(in the rows, 128 means zero)
Named turns come first, each shown by rows before and after it. Which turns, in which order, take the first row of each pair that follows to the second? Write the first one first, as in the answered first pair.
Y (before => after):
[120 134 128 117 120 119 129 122 122 130 104 133 143 122 135] => [119 137 117 113 128 134 129 120 122 117 109 132 146 133 133]
[143 126 134 138 121  89 132 153 141 171 120 141 154 111 132] => [151 165  98 117 109 110 111 141 119 131 144 140 167 125 130]
[124 102 156 145 129 115 112 116 111  79 163 116 123 164 136] => [120  88 169 154 135 110 120 122 121  90 155 118 120 161 137]
[141 141 146 111 102 120 131 158 117 101 169 135 144 125 118] => [130 116 137 115 119 144 152 159 136  94 167 134 140 143 115]
Q (before => after):
[153 108  94 162 148  90 135 122 127 168 128 118 173 100 125] => [151 127  75 151 143 109 132 117 130 174 120 124 173 102 126]
[141 151 104 124 125 132 120 121 122 137 122 114 151 122 131] => [142 152 104 120 129 141 133 131 131 130 136 118 148 132 129]
[125 130 115 141 135 132 134 110 128 142 111 124 144 109 149] => [126 134 107 132 136 147 136 115 133 141 117 129 143 119 146]
H (before => after):
[108 138 125 112 124 135 147 147 128 117 146 127 138 115 132] => [106 134 143 120 120 120 144 141 124 133 129 127 136 101 136]
[139 110 171 140 116  79  74 101  91 125 110 119 145  86 141] => [151 127 112 114 136 150  99 115 104  53 182 120 163 146 122]
[118 115 166 138 112 102 124 171 146 121 126 121 144 131 109] => [118 154 114 114 103 147 126 173 144 117 137 130 149 141 105]
[117 121 145 131 127 136 135 136 119  94 125 124 120 140 138] => [112 146 128 121 112 147 127 130 116 113 106 129 116 125 140]

Between the rows of a pair lie two turns.
[120 155 131 137 115 110  99 103  95 108 115 134 133 127 116] => [118 170 112 118 116 147 115 117 113 100 128 143 127 147 110]
Q, Q
[124 140 135 130 106 119 131 143 130 180  95 124 117 102 136] => [134  91 158 154 135  97 135 145 130 120 146 101 128 132 135]
H, Q
[116  91 172 142 128 118  91  90 102  58 125 129 115 156 124] => [109 162  97 107 110 188  94  87 104  84 109 150 119 149 121]
Y, H
[138 155 136 128 113 110 121 158 136 140 129 114 143 109 125] => [143 138 138 138 121 101 121 157 134 124 139 107 148 118 127]
H, Q
[132 132 125 105 121 139 143 144 127 132 133 123 124 156 113] => [133 116 148 114 122 116 145 146 127 148 123 120 120 141 118]
Y, Q
[118 172 115 121 129 153 105 108  89 112  72 122  95 117 145] => [105 129 139 138 148 148 135 119 117 145  54 125  82 116 143]
Y, Y
[102 112 140 150 153 161 145 137 148 113 128 129 132 148 128] => [100 103 157 159 152 143 136 134 146 129 116 129 125 137 131]
H, H
[119 136  95 137 125 128  78  68 104 115  94 110 138 106 144] => [105 109  78 135 151 178 121  78 140 105 104 117 132 146 134]
Y, Q
[121  95 162 139 128 127 160 164 160 192 102 127 131  92 150] => [144 109 168 130 117 102 161 184 149 181 140 127 144  92 143]
H, Y
[112 128 138 131 111 108  95 116 110 115 100 119 114 126 133] => [101 126 114 127 125 149 113 114 126 111  99 126 108 147 128]
Q, Y
[149 172 136 111  96 120 117 138 121 139 161 133 141 128 118] => [147 157 154 125  99  97 108 130 116 148 146 129 138 115 125]
H, Q
[122 151 127 102 114 155 135 141 143 134 121 136 115 140 123] => [125 155 141 105 107 135 132 142 137 153 115 136 113 122 125]
Y, Y
[120  97 151 124 128 120 140 121 139 155 100 139 109 126 128] => [120 119 128 111 118 141 133 118 138 167  94 145 111 121 126]
H, H
[108 120 139 124 119 143 123 109 141 118  89 138 111 147 125] => [108 133 138 117 110 136 119 109 135 128  88 144 110 136 125]
Y, Q
[111 115 155 145 121  96  62  67  86  76  89 111 117 128 148] => [ 90  60 143 155 170 158 132  90 147  81 102 118 105 173 137]
H, Y
[136 162  83 140 113 120 135 125 121 174 131 141 159  97 131] => [138 112 123 171 130  75 131 116 116 156 138 124 160  99 138]
H, Q
[119 112 136 161 150 106 142 129 143 153 103 128 132 104 133] => [127 162 103 138 126 113 107 115 117 140 103 130 140  97 136]
Q, Y
[152 130 122 123 154 136 143 135 135 139 150 136 140 130 123] => [154 119 138 134 154 113 134 126 125 141 145 128 139 120 128]
Q, Q
[115  68 169 157 144 103 138 123 134 124 108 109 116 131 133] => [126 138 125 135 114 106  83  93  89 110 104 108 138 108 142]
Q, Y
[122 103 126 135 146 170 158 141 147  97 158 118 124 158 119] => [123 166  87 120 115 179 129 125 128 149 116 131 128 114 128]
Q, H
[126 139 100 141 159 129 145 147 155 180 113 142 157 119 136] => [140 110 139 154 167  86 141 154 142 137 153 128 163 134 132]
Y, H
[149 169 110 131  98 100  89 115  96 153 113 127 151  86 136] => [144 181  83  99 109 169 133 147 132 133 153 143 143 136 114]
Q, Q
[131 146 112 123 141 160  91 111 116  83 149 132 133 144 125] => [127 107 179 150 142  99 109 129 130 157 110 138 118 101 131]
Y, Y
[149 175 150  79  97  98 117 147 102 100 170 131 133 109  93] => [136 106 165 107 145 116 152 145 136  69 181 120 126 150  87]
Y, Q
[141 168  84  87 130 166 173 169 125 123 161 129 150 162 117] => [154  99 164 127 144  83 169 173 118 109 178 107 152 155 120]
Q, Q
[ 96 112 137 150 113 126 128 121 134 128  79 130 112 107 146] => [113 106 138 147 122 119 124 125 121  68 135 117 126 136 138]
Y, H
[129 117  93 149 167 159 116 106 134 130 122 117 152 142 129] => [121 120 106 149 154 143 110 105 130 163  94 122 145 117 134]
Q, H
[137 148 176 118 106  98 140 157 144 164 131 144 119 123 125] => [135 164 164 117 100 106 127 146 140 174 116 147 119 113 129]
Q, Q
[110 153 131 108 100 142 124 135 133 154  94 147 103 113 129] => [115 151 123  98 106 166 138 147 143 123 123 148 103 146 120]
Y, Q
[134 148  81 114 149 124  98 118 111 124 149 116 154 137 116] => [135 130  96 116 159 125 112 132 122 113 169 113 149 152 112]
Q, Q
[141 154 114 125 118 112 123 139  98 136 155 124 142 130 126] => [135 139 106 127 132 131 128 134 109 112 162 120 141 153 124]
H, Y
[110 110 110 147 151 167 155 123 156 160 108 130 120 130 138] => [137  96 133 151 153 135 155 142 144 110 173 120 136 155 128]
Y, H
[108 150 126 131 129 125 107 102 114 145  94 124 119 112 135] => [108 149 107 119 140 162 123 108 131 114 119 129 120 145 126]
Y, Q
[124 115 141 119 125 158 143 109 129 102 135 149 118 141 110] => [122 142 124 111 113 160 131 104 120 124 112 155 118 120 113]
Q, H
[ 91 107 123 139 156 176 180 153 181 154 163 144 108 167 124] => [ 99  66 180 180 160  87 147 133 151 164 142 121 113 129 143]
Q, Q
[106 157 141  89  92 136  81 101 105  85 114 126 107 141 122] => [ 98 113 155 105 117 142 101 100 124  65 120 120 100 166 120]
H, Y
[139 119 158 120 131  74  81 161 133 106 141 141 133 120 131] => [144 149 117  99 132 114  89 168 140  90 163 147 139 138 122]
H, Q
[141 156  69 127 136 138 119 130 118 148 144 130 163 110 132] => [147 128  93 127 149 136 147 155 136 127 180 130 156 135 119]
Q, Q
[122 118 135 110 133 147 166 136 156 166 109 138 101 141 123] => [139 174 109  82 100 141 119 124 113 133 131 131 120 133 124]
Y, Y
[127 148 154 122 107  99 107 129 105 132 112 130 120 113 131] => [109 107 133 131 145 158 149 128 147 113 117 129 111 157 122]
Y, Y
[132 173 104  94 131 169 118 133 123 116 167 130  97 133 114] => [109 125 144 120 146 153 149 138 152 178 118 134  77 109 119]
Y, H
[101 143 109 123 108 116 116 101 112  92 125 131 119 121 126] => [ 98 129 133 128 108  98 118 105 114 104 115 134 113 112 127]
Q, H
[100 120 109 132 121 144  98  85 123 125  73 127 117 120 136] => [ 95 119 103 114 131 182 132 108 149 102 107 137 115 157 120]
Q, Q
[123 104 102 139 158 157 164 144 161 161 120 140 132 128 128] => [127  84 134 155 162 121 159 141 154 157 121 130 134 126 133]
Q, Q
[136 132 165 128 125 100 131 135 130 136 130 142 120 110 128] => [144 133 151 123 131 115 138 141 132 108 161 139 128 134 121]
H, Q
[115 148 112 113  95 142 137  96 125 121 117 140 117 150 142] => [106 114 133 126 109 139 160 106 145 133 116 139 108 157 143]
Y, Q
[156 120  99 164 155 100 131 135 129 181 140 127 153 100 123] => [163 115  94 165 164 107 136 137 131 156 162 120 160 120 119]
H, Q
[156 160  87 117 122 120 140 155 133 186 154 143 168  91 125] => [141 132  80 126 147 151 168 157 159 186 154 140 161 115 121]
Y, Y
[133 138  85 152 139 150 121 100 118 155  98 126 144 123 142] => [130 118 113 156 141 143 148 124 140 182  95 134 134 122 138]
Q, Y
[139 110 151 152 124  91 128 122 122 139 123 123 155  99 141] => [141 141 128 138 114 107 106 109 101 113 135 119 164 103 141]
Y, H
[128 128 166 131 102  98 123 128 110 138 121 118 126 116 130] => [123 161 129 115  92 136 118 123 115 146 111 132 125 116 130]
Q, Q
[120 169 122  95 113 134 135 152 128 116 135 168 127 156 121] => [114 161 151 104 105 108 131 153 125 145 111 170 117 129 124]
Q, H
[123 108 138 139 126 139 117 108 113 176 103 138 123 103 150] => [124 136 105 120 124 171 118 107 113 166 113 146 130 112 144]
H, H
[111 127 113 118 129 156 120  97 143 110 120 122 130 122 126] => [116 126 138 125 116 119 108 103 135 136 107 122 127  97 131]
Y, Y
[ 93 133 107 117 141 191 111  91 123  63 114 116 111 164 127] => [ 78  81 160 150 155 145 136 103 145 139  62 119  94 130 135]
Y, Q
[111 163 136 121  94 154 130 142 114 152  99 170  93 134 131] => [106 154 130 121 105 166 139 141 124 144 100 168  91 144 128]
Y, Y
[128 138 149 102 112 122 102 128 110  82 148 124 121 150 121] => [118  94 170 128 135 115 121 125 126  94 131 117 116 153 128]
Y, Q
[147  87 128 132 131  75 125 107 131 169 141 133 130 109 123] => [149  83 104 125 146 114 154 123 155 161 161 139 135 134 112]
H, Y
[ 96 128 126 110 124 176 137 126 153 115 116 140  96 162 123] => [104 153 154 113  94 119  96 115 120 143  94 136  98 119 132]
H, Y
[138 105 160 122 122 107 146 141 138 124 136 138 117 145 101] => [146 154 129 102 101 122 125 134 117 120 145 144 128 137 103]
Y, H
[113 121 116 103 111 187 115 115 140 137 109 128 108 173 105] => [127 142 149 104  81 125  89 122 112 171  96 129 109 127 110]
Y, Y
[116 133 119 127 135 142 115 124 119 113 122 130 125 141 132] => [109 124 120 133 140 144 126 129 130 127 116 132 120 143 131]
Y, H
[ 95  94 129 135 136 150 120  98 133 108  94 120 110 140 135] => [110 102 113 123 136 161 126 112 130  79 138 121 120 164 126]
Y, H
[113  91 144 147 137 147 161 148 157 170 113 146 113 115 126] => [113  95 144 152 132 135 150 139 146 185 100 141 115  99 132]
Q, Q
[114  88 167 141 132 132 141 137 121 136 113 145  99 108 131] => [122 132 120 112 122 166 113 122  97  83 144 139 114 129 128]
Y, Y
[114 141 113 109 115 151 119 102 122 129 120 119 136 110 126] => [119 113 142 122 118 118 111 102 111 107 133 106 137 114 126]
H, Y
[137  76 107 168 176 120 144 109 131  94 163 106 149 150 128] => [127 152  48 121 146 185 145 119 141 142 133 135 139 138 123]
H, Q
[103 146 148 123 109 131 144 140 154 160  73 161  64 135 123] => [118 186 130  95  89 139 130 145 136 136 102 164  71 145 114]
Y, Q
[105 124 142 132 121 129 106 109 126 136  97 123  95 142 124] => [108 132 127 124 121 142  98 103 123 120 107 121 102 149 120]
Y, Y
[127 145 100 112 133 143 160 116 106 130 120 116 136 102 150] => [129 125 115 114 145 144 183 133 120 113 147 117 133 126 141]
Q, Q
[130 116 143 127 118 121 146 127 110 107 174 158 116 134 119] => [122 152 117 111 105 145 140 122 108 143 144 168 112 115 125]
Y, H
[ 96 139  58 117 160 234 148 115 142 100 108 126 119 177 114] => [ 84 149 110 128 123 167 127 111 130 200  25 137  97  99 131]
Q, H
[120 113 140 143 151 112 131 126 125 130 121 119 128 131 147] => [126 134 118 131 146 124 120 118 115 108 135 118 136 142 147]
Y, Y
[131 109 123 154 142 112 132 103 123 172 106 132 141 104 145] => [143  92 137 158 152 101 148 121 128 156 142 131 145 118 139]
H, Y
[138 139  89 108 136 145 102 118 121 125 133 114 169 123 149] => [140 116 102 119 149 141 112 122 124 106 155 108 173 140 144]
H, H
[137 111 159 162 110  80 101 123 119 144 112 117 127 103 149] => [135  83 140 162 152 135 156 148 163 126 151 125 125 154 132]
H, Y
[124 128 174 124 106  90 116 148 120 151 104 141 122 125 152] => [126 102 163 122 133 123 154 165 145 124 146 141 126 166 139]
H, Y
[140 128 117 117 129 137 146 147 135 106 164 130 142 144 113] => [129 162  95 108 111 147 121 128 119 129 126 134 137 119 121]
H, Y
[113  71 180 136 150 101 117 113 118  62 126  88 128 145 126] => [119 175  84  83 114 173  96 106 102  73 126 112 144 138 119]
Y, H
[126 117 133 139 145  96 115 111 121 121 111 111 113 122 135] => [131 118 115 135 154 118 121 112 124  97 129 111 116 142 131]
Q, H
[124 146 158 102  93 127 141 152 140 193  78 153  95 102 136] => [130 175 110  81  95 176 147 154 144 169 106 157 105 125 125]
H, H
[139 148 107 128 123 144 141 144  99 132 180 106 127 154 128] => [135 125 145 140 123 109 154 155 107 175 156 109 117 132 133]
Y, Y
[106  76 169 157 118  85 121  93 108  82 104 131 101 129 129] => [101 119 110 141 110 121  93  67  93  70  96 130 113 129 133]
Q, Y
[127 132 132 115 118 114 124 129 110 133 110 113  98 124 122] => [123 135 111 107 123 139 129 126 118 125 117 117  96 137 118]
Q, Y
[121 151 139 108 113 122 100 117  99  92 118 118 112 133 129] => [109 108 146 123 140 143 129 119 124  84 121 111 104 157 127]
Y, Q
[100 106 155 144 126 116 106 101 121 131  67 126 107 110 135] => [112  86 140 142 149 139 126 112 129  65 133 119 122 162 123]
H, Q
[ 96  74 162 135 157 111 148 129 145 108 125 115 129 143 117] => [108 142 146 119 114  80  93 112  99 135  99 121 142  93 131]
Y, Q
[112 100 140 115 129 159 143 105 129 100 122 128 133 148 122] => [129 127 161 110 101 112 113 107  97 117 116 128 135 112 129]
Y, Y
[152 155  74 140 131 113 117 124 100 164 122 125 169  91 138] => [156 150  59 133 139 138 127 135 108 130 151 126 177 117 132]
H, H
[146 112 144 130 134  91 136 144 128 139 155 115 141 121 113] => [149 134 122 123 129  94 114 130 111 123 163 114 150 121 115]
Y, Q
[124 153 121 109 100 143 137 128 111 145 131 125 104 124 148] => [128 132 139 113 113 140 154 145 123 130 154 124 103 142 140]
Q, Q
[142 137 110 146 134 142 124 147 145 116 152 119 123 146 126] => [143 117 133 158 140 123 123 146 146 120 149 112 120 142 130]
H, H
[123 121 120 120 148 176 139 126 131  75 153 127 118 165 140] => [120 141 103 110 142 192 159 140 147 132 131 147 113 144 140]
Y, H
[120 102 119 151 159 146 134  98 110 135  95 120 140 163 113] => [119 114 109 140 156 161 138 102 115 140  97 126 141 169 112]
H, Q
[111 111  81 132 159 170 153 106 152 144 114 126 125 127 128] => [107  93 107 145 156 144 148 101 149 164  92 127 121 109 135]
H, Q
[147 100 132 106 147 138 156 150 138 118 156 102 137 166 121] => [162 133 149 100 113  92 119 151 106 132 151 100 145 131 124]
Y, Y
[152 168 117 119 108  98 119 142 110 164 136 141 146  99 126] => [140 163  84 107 131 165 150 143 139 136 152 145 138 139 116]
Q, Y
[127 108  98 154 135 170 136 108 148 109 139 124 162 153 115] => [133  79 160 173 126 105 137 122 144 144 127 125 153 119 122]
Q, Y
[ 81 134 125  88  98 168 103  94 139 109  67 122  65 148 131] => [ 89 138 150  90  84 135  95  98 126 136  57 122  64 123 136]
Y, Y
[135  83 151 110 157 119 159 154 184 161 143 133 133 112 118] => [142 123  94  89 158 161 150 148 179 136 168 136 150 127 112]
Q, H
[136 159 103 114 119 140 121 133 139 168 108 143 153  98 126] => [134 103 163 137 139 103 144 152 153 162 119 134 137 111 122]
Q, H
[107 116 139 141 122 140 130 138 120 120 100 118 112 123 122] => [111 136 126 127 110 140 121 137 109 123  98 121 115 120 122]
Y, Q
[106 163  78 110 105 159 107 120 106 163 121 115 127 144 139] => [115 138  81 116 126 168 124 129 114 120 161 107 130 176 130]
H, H
[126 136 115 116 136 133 103 117 107 121 133 123 128 133 134] => [125 126 133 123 133 117 102 120 107 138 117 126 118 122 137]
Q, H
[118 133 111  97 126 182 149 155 148 101 162 134 138 165 115] => [113 180 113  92  85 147  93 123 107 137 110 135 133 112 131]
H, Y
[123 175 177 120 114  88 118 159 109 162 148 137 128 118 143] => [114 196 114 103 127 161 118 142 115 116 166 138 133 158 135]
Q, Y
[154 155 170 124 116 100 142 156 127 131 138 119 120 141 127] => [151 166 164 119 108 101 139 154 124 143 129 122 118 132 128]
H, H
[131 104 125 119 137 128 138 138 126 118 156 113 128 121 120] => [133 107 135 126 129 107 126 130 118 134 141 109 127 102 125]
Y, Q
[133 173 153  95  89 108 102 129 136 132 135 128  97 133 121] => [129 141 156 106 112 122 120 133 150  91 162 119 101 167 113]
H, Y
[107 138 117 115 125 160 127 119 124 122 102 112 120 148 113] => [108 111 138 127 140 151 144 131 135 122 111 111 116 154 109]
Y, H
[130 161 113 108 109 128 141 138 143 185  92 152 110  97 122] => [132 172 110  95 103 137 146 152 146 171 115 152 112 110 114]
Q, Y
[ 97 114 148 136 145 125 125 105 123  41 169 126 129 202 150] => [ 85  89 187 169 142  65 113  93 117 117  99 122 120 142 169]
Y, Q
[131 149 114 124 105 146 111 117 112  96 139 117 135 149 133] => [123 154 123 127  92 133 101 111 108 126 103 120 129 126 139]
H, Q
[125 172  84  99 117 179 138 139 142 106 156 139 120 140 109] => [131 117 128 122 139 147 152 149 150  73 182 124 120 163 107]
H, H
[116 112 174 127 118  95 144 150 137 167 105 139 105 110 126] => [129 181 115  95  92 125  95 122  98 126 120 137 125 112 125]
Q, Y
[114 126 134 141 137 132 158 138 162 151  82 122 101 127 125] => [134 135 159 136 119  88 142 149 142 155  99 120 109 110 125]
H, Y
[139 115 135 139 115 123 120 147 142 110 156  87 145 150 112] => [135 124 131 150 106 103  94 129 125 128 131  83 149 123 124]
Q, Q
[128  71 169 160 159  72 131 126 123 113 133 106 131 122 134] => [118 142  98 140 136 111  95  87 101 151  76 116 139  84 148]
Q, Q
[125 133 172 107  85 117 122 156 140 122 167 139  92 138 118] => [131 157 142  97  80 139 116 149 132 109 175 142  98 142 118]
Q, H
[134 140 133 118 113 119 142 146 140 192 104 150 115  96 126] => [135 141 130 106 120 138 163 160 156 182 123 153 112 116 119]
Q, Q
[125 117  91 156 160 188 150  84 146 139  95 128 148 113 122] => [128 137 103 150 141 169 150  96 141 180  83 138 140  87 125]
Y, Q
[135  98 180 137 138  94 147 176 141 119 157 122 129 142 122] => [129 137 151 145 117  78  95 131 105 159  93 119 142  89 143]
Q, Q
[138 119 130 120 127 128 114 128 118  89 144 114 127 141 130] => [131 147 112 105 113 151 111 126 119 115 121 127 119 127 132]
H, Q
[116 157 103 121 118 136 118 113 126 133 113 116 132 114 130] => [108 130 121 124 131 146 153 132 156 146 116 121 123 127 125]
Q, Y
[152 131  90 129 130 165 161 148 127 120 132 134 144 125 123] => [152 102 117 140 137 142 169 153 127 106 144 125 143 136 125]
H, H
[142 146 125 150 101 110 111 111 105 131 130  95 151 111 167] => [145 157 109 142  97 126 116 114 106 127 135  95 153 116 167]
H, H
[142 107 128 164 144 118 147 121 137 146 117 125 156 121 139] => [146 141  97 148 134 133 126 108 119 112 135 123 167 130 137]
Y, Y
[151  98 105 162 164 116 148 127 141 117 187 103 184 149 150] => [138 169  57 123 133 169 143 131 145 168 150 128 171 126 150]
H, Q
[127 104 149 126 148 136 171 155 147 131 130 142 116 141 106] => [125 121 138 115 137 147 171 161 150 145 123 149 113 131 107]
H, Q
[142 118 119 147 125  89 119 100 108 135 137 114 135  90 139] => [136 151  74 121 121 146 128 108 121 137 139 128 134 103 133]
Q, Q
[119 101 135 148 145 128 138 134 139 128 153 126 122 154 120] => [117 140 108 131 127 146 132 131 137 169 118 138 120 126 123]
H, Y
[113 137  91 130 121 173 129 103 143 133  86 122 129 132 133] => [109 108 141 143 122 135 138 116 145 153  69 120 115 119 137]
Q, H
[130 151 153 116 120 120 115 136 125  66 166 140 115 155 116] => [130 150 167 132 116  86  94 119 106  78 141 133 120 127 128]
Q, Q
[156 132 116 155 140  94 133 144 124 164 161 124 153  97 131] => [159 124 112 155 147  99 138 146 125 145 176 117 156 115 128]
Q, H
[135 119 135 142 134 102 120 117 116 106 141 111 144 137 132] => [130 125 139 145 129  95 112 113 113 128 121 113 139 120 136]
H, H
[155 100 114 135 155 132 158 178 151 152 121 140 131 164 123] => [172 130 132 134 125  74 109 171 107 148 122 129 141 129 132]
Q, Y
[133  91 116 146 161 134 150 122 140 135 147 115 162 126 144] => [146 129  99 128 144 140 141 129 128 128 168 120 169 122 142]
Y, H
[112  91 146 140 145 124 143 123 150 185  99 139 110 118 127] => [114 121 111 127 139 149 138 123 150 193  93 149 112 115 132]
H, H
[147  90 116 175 151 112 105  99 107 126 113 110 175  94 158] => [143  71 107 178 170 146 142 114 135 133 120 116 173 114 151]
H, Y
[102 119 138 119 109 133 116 105 139 146  83 138 111 121 140] => [105 141 110 105 109 159 119 106 142 136  96 143 115 130 134]
H, H
[108 136 121 137 139 169 149 110 111 119 105 124 127 102 141] => [113 146 132 133 128 147 136 113  97 128 101 124 129  85 142]
Y, Y
[145 111  97 169 138 105 115 135 122 152 118 149 151 116 121] => [148 109 100 168 136  99 107 129 116 133 131 143 152 120 121]
Y, H
[126 122 136 148 125 113  77 114 124 101 131 118 153 134 121] => [113 142 107 139 121 148  82 106 133 126 109 125 146 127 125]
Y, H
[122 154 171 104  98  95 118 141 140 170 120 151  99 106 125] => [120 171 148  90  99 125 127 150 149 170 125 158  97 116 123]
Q, Q
[115 136 169 129 105  91 108 133 125 141 108 131 104 113 121] => [110 171 110 107 106 151 101 116 123 109 117 134 111 138 119]
Q, Y
